Small tables with named rows and columns. After each table, cells are looked up by row and column.

bomi:
	kosemi	mafip	fidut	rez	gima	fik	tov	digu	tagasi	tenu
reki	2549	3076	-1297	-204	3676	6827	3204	4015	-554	1114
lofan	1753	667	2786	1568	-23	4662	2101	2027	2587	990
gisolog	1323	1443	3366	1757	-6164	5987	22	2840	5075	1637
pami	2786	3828	3016	6090	-2787	6728	665	6040	-1273	2000
pok	1428	753	1622	5327	-7001	2506	2452	1226	1266	3710

pok, digu => 1226
reki, fidut => -1297
lofan, rez => 1568
pok, kosemi => 1428
lofan, tenu => 990
gisolog, tenu => 1637
pami, digu => 6040
gisolog, tov => 22
reki, digu => 4015

fot.csv
,kadid,temip
nalafak,85,112
gis,69,109
neno,244,136
nof,81,109
doko,60,125
mudofuf,109,136
mol,106,100
netaf,36,163
taset,222,139
mivukar,253,131
buf,236,105

What is the temip of gis in fot?
109
What is the kadid of neno in fot?
244
What is the temip of nalafak in fot?
112
What is the temip of neno in fot?
136
What is the temip of nof in fot?
109
What is the kadid of buf in fot?
236
What is the temip of doko in fot?
125
What is the kadid of mivukar in fot?
253
What is the kadid of mol in fot?
106
What is the kadid of gis in fot?
69

pafepo
         kifib  bupa  rusip  mon  burader  lifimo  reriku  galeb  mut  kiko
kinidu      54   197    175   88      161     185     111    224   16   144
kiv        155   177    145   45      166      68      78     82  140   212
renime     137   139    154  246       44     244     240    226  194   121
tivote      77   184    167   65      115     170     114    209   29   113
tabad      152   146    125  152      141     149     155    129  130   142
fop        114   120    130  155      142      97     117    135  135   133
vudesit    125    97    136  138      141     115     140    129  118   154
dizur       79   237    163   83      107     189     105    235   49   135
nofenot    137    81    169  157      194      98     156     45  166   119
kup         34   233    187   83      160     186     166    184    5    87

kiko of fop: 133
mut of tivote: 29
galeb of tivote: 209
mon of fop: 155
mon of tivote: 65
burader of tabad: 141
mut of nofenot: 166
kifib of tivote: 77
mut of tabad: 130
galeb of tabad: 129
galeb of renime: 226

mon:
|  | voku | gek | mizo | doz | garo |
|---|---|---|---|---|---|
| susop | 113 | 83 | 69 | 80 | 125 |
| fud | 175 | 63 | 112 | 100 | 236 |
| raz | 85 | 163 | 158 | 121 | 73 |

garo of fud = 236
voku of susop = 113
gek of raz = 163
garo of raz = 73
gek of susop = 83
mizo of raz = 158
doz of fud = 100
gek of fud = 63
doz of susop = 80
mizo of fud = 112
doz of raz = 121

paz:
,bizud,dur
putik,-18,-13
zor,16,22
novu,25,14
vipe,-52,0
dup,25,-21
fof,10,-3
fid,19,6
fif,65,-82
dobozub,8,-6
saf,-20,9
riz,1,-66
tavinis,18,-35
pasigar,4,28

fid, dur => 6
putik, dur => -13
novu, bizud => 25
saf, dur => 9
zor, dur => 22
riz, dur => -66
putik, bizud => -18
fof, bizud => 10

raretag:
,kif,mep,tutin,dev
somu,42.0,42.6,33.3,88.9
lusit,50.6,66.9,14.1,54.6
lus,20.8,41.9,22.8,34.4

What is the kif of lus in raretag? 20.8
What is the mep of lus in raretag? 41.9
What is the dev of somu in raretag? 88.9
What is the tutin of somu in raretag? 33.3
What is the mep of somu in raretag? 42.6
What is the dev of lusit in raretag? 54.6
What is the kif of lusit in raretag? 50.6
What is the kif of somu in raretag? 42.0
What is the tutin of lus in raretag? 22.8
What is the tutin of lusit in raretag? 14.1
What is the dev of lus in raretag? 34.4
What is the mep of lusit in raretag? 66.9

muf:
fields: lere, kap, zadi, zat, bis
gagafi: [172, 99, 241, 90, 179]
nik: [128, 88, 167, 77, 195]
rol: [199, 94, 218, 236, 114]
lako: [75, 180, 92, 86, 195]
duk: [189, 120, 79, 82, 194]
kator: [47, 155, 94, 225, 143]
lem: [246, 118, 229, 188, 126]
nisaf: [246, 134, 240, 130, 149]
kabeg: [89, 115, 94, 236, 131]
pek: [58, 180, 85, 125, 180]
kevidip: [243, 157, 213, 234, 108]
viz: [39, 149, 205, 128, 177]
dil: [229, 162, 241, 96, 163]

nisaf, zadi: 240
lem, kap: 118
nisaf, kap: 134
kator, bis: 143
kabeg, zadi: 94
gagafi, zat: 90
nisaf, zat: 130
pek, zat: 125
nik, zadi: 167
lem, zadi: 229

zovi:
         bes  vumo
nud       53    40
dunadar   58    76
vemifib   17    59
zekes     46    49
dig       38    45
kozi      74    60
dutobi    65    28

What is the bes of vemifib in zovi?
17
What is the bes of kozi in zovi?
74
What is the bes of dutobi in zovi?
65
What is the vumo of kozi in zovi?
60
What is the vumo of zekes in zovi?
49
What is the bes of zekes in zovi?
46
What is the vumo of dunadar in zovi?
76
What is the vumo of dig in zovi?
45
What is the bes of dunadar in zovi?
58
What is the vumo of nud in zovi?
40
What is the vumo of dutobi in zovi?
28
What is the bes of dig in zovi?
38
What is the bes of nud in zovi?
53
What is the vumo of vemifib in zovi?
59

mozisul:
	tes	kor	guzot
zup	15	146	150
minekaz	18	100	157
mebeg	130	127	126
duvevun	109	147	143
noga	225	179	70
tifula	123	177	240
vidi	157	37	30
zilovi	220	173	83
bozir	130	120	128
les	121	133	138
tozope	123	133	138
metasot	242	163	89
ligume	63	135	139
keko	222	182	48

What is the tes of zilovi in mozisul? 220
What is the guzot of ligume in mozisul? 139
What is the guzot of metasot in mozisul? 89
What is the tes of ligume in mozisul? 63
What is the kor of tifula in mozisul? 177
What is the kor of mebeg in mozisul? 127
What is the guzot of bozir in mozisul? 128
What is the guzot of zup in mozisul? 150
What is the tes of les in mozisul? 121
What is the kor of minekaz in mozisul? 100

mip =
fields: sor, filami, pifus, tun, fubepu
kur: [57.879, 42.098, 87.136, 27.513, 48.339]
pemizun: [55.680, 40.993, 98.399, 34.181, 55.315]
nenani: [33.597, 84.194, 43.728, 81.187, 68.351]
gabu: [68.218, 70.421, 64.445, 63.064, 48.923]
vavedo: [68.261, 57.288, 50.343, 56.387, 57.369]
gazafu: [57.692, 50.546, 46.966, 50.771, 52.188]
vab: [17.782, 77.650, 45.660, 87.051, 64.842]

nenani, tun => 81.187
vavedo, sor => 68.261
gabu, filami => 70.421
pemizun, pifus => 98.399
gazafu, pifus => 46.966
nenani, pifus => 43.728
kur, pifus => 87.136
gazafu, fubepu => 52.188
pemizun, tun => 34.181
vab, pifus => 45.660
pemizun, sor => 55.680
gazafu, filami => 50.546
gabu, pifus => 64.445
vavedo, pifus => 50.343
kur, fubepu => 48.339
gazafu, sor => 57.692

tafidor
|  | zubab | nagu | rig | kasim | gor | guf | tud |
|---|---|---|---|---|---|---|---|
| mar | 60 | 138 | 83 | 111 | 51 | 73 | 97 |
| muzusem | 56 | 237 | 28 | 162 | 127 | 124 | 89 |
| sepi | 72 | 47 | 119 | 65 | 33 | 76 | 94 |
| zezo | 102 | 23 | 111 | 53 | 132 | 91 | 76 |
| disebik | 70 | 109 | 87 | 96 | 58 | 86 | 76 |
| lagurov | 66 | 127 | 87 | 106 | 84 | 107 | 89 |
| nodupot | 79 | 189 | 26 | 137 | 102 | 81 | 84 |
| pes | 84 | 122 | 35 | 103 | 110 | 67 | 70 |
| momi | 69 | 118 | 95 | 101 | 40 | 86 | 107 |
| sozusup | 51 | 159 | 92 | 122 | 29 | 69 | 95 |

guf of muzusem: 124
guf of disebik: 86
zubab of momi: 69
nagu of muzusem: 237
rig of momi: 95
rig of sozusup: 92
kasim of lagurov: 106
rig of zezo: 111
gor of momi: 40
guf of nodupot: 81
rig of lagurov: 87
rig of nodupot: 26
gor of sozusup: 29
kasim of momi: 101

sitisap =
columns: tez, tesazu, geb, zek, fot
duz: [130, 120, 143, 140, 145]
tora: [167, 174, 74, 171, 200]
gek: [170, 71, 127, 93, 108]
bitis: [178, 72, 113, 83, 63]
ter: [115, 85, 157, 114, 104]
vogida: [127, 128, 134, 110, 138]
dom: [160, 102, 234, 94, 180]
noz: [175, 159, 76, 128, 177]
lekob: [100, 103, 130, 159, 105]

noz, zek -> 128
lekob, tez -> 100
vogida, geb -> 134
lekob, fot -> 105
bitis, geb -> 113
bitis, tesazu -> 72
tora, fot -> 200
lekob, geb -> 130
dom, tez -> 160
dom, tesazu -> 102
ter, fot -> 104
dom, geb -> 234
dom, zek -> 94
duz, tez -> 130
ter, geb -> 157
Row with the largest tez: bitis

dafu:
	suli	kun	bita	pom	feb
budilir	136	61	173	130	157
povuniz	143	89	83	158	173
lufofo	139	79	128	149	166
zovik	138	87	115	150	165
susibu	136	80	139	134	149
mome	116	73	199	113	129
lukosal	138	65	149	141	165
kes	136	85	131	138	151

What is the suli of zovik in dafu?
138
What is the bita of povuniz in dafu?
83
What is the bita of lufofo in dafu?
128
What is the suli of lufofo in dafu?
139
What is the pom of mome in dafu?
113
What is the kun of lukosal in dafu?
65
What is the suli of kes in dafu?
136
What is the kun of mome in dafu?
73
What is the feb of zovik in dafu?
165
What is the suli of mome in dafu?
116
What is the pom of povuniz in dafu?
158
What is the feb of mome in dafu?
129
What is the bita of susibu in dafu?
139
What is the kun of susibu in dafu?
80
What is the kun of budilir in dafu?
61
What is the pom of lukosal in dafu?
141
What is the feb of susibu in dafu?
149
What is the suli of susibu in dafu?
136
What is the feb of povuniz in dafu?
173
Row with the largest feb: povuniz

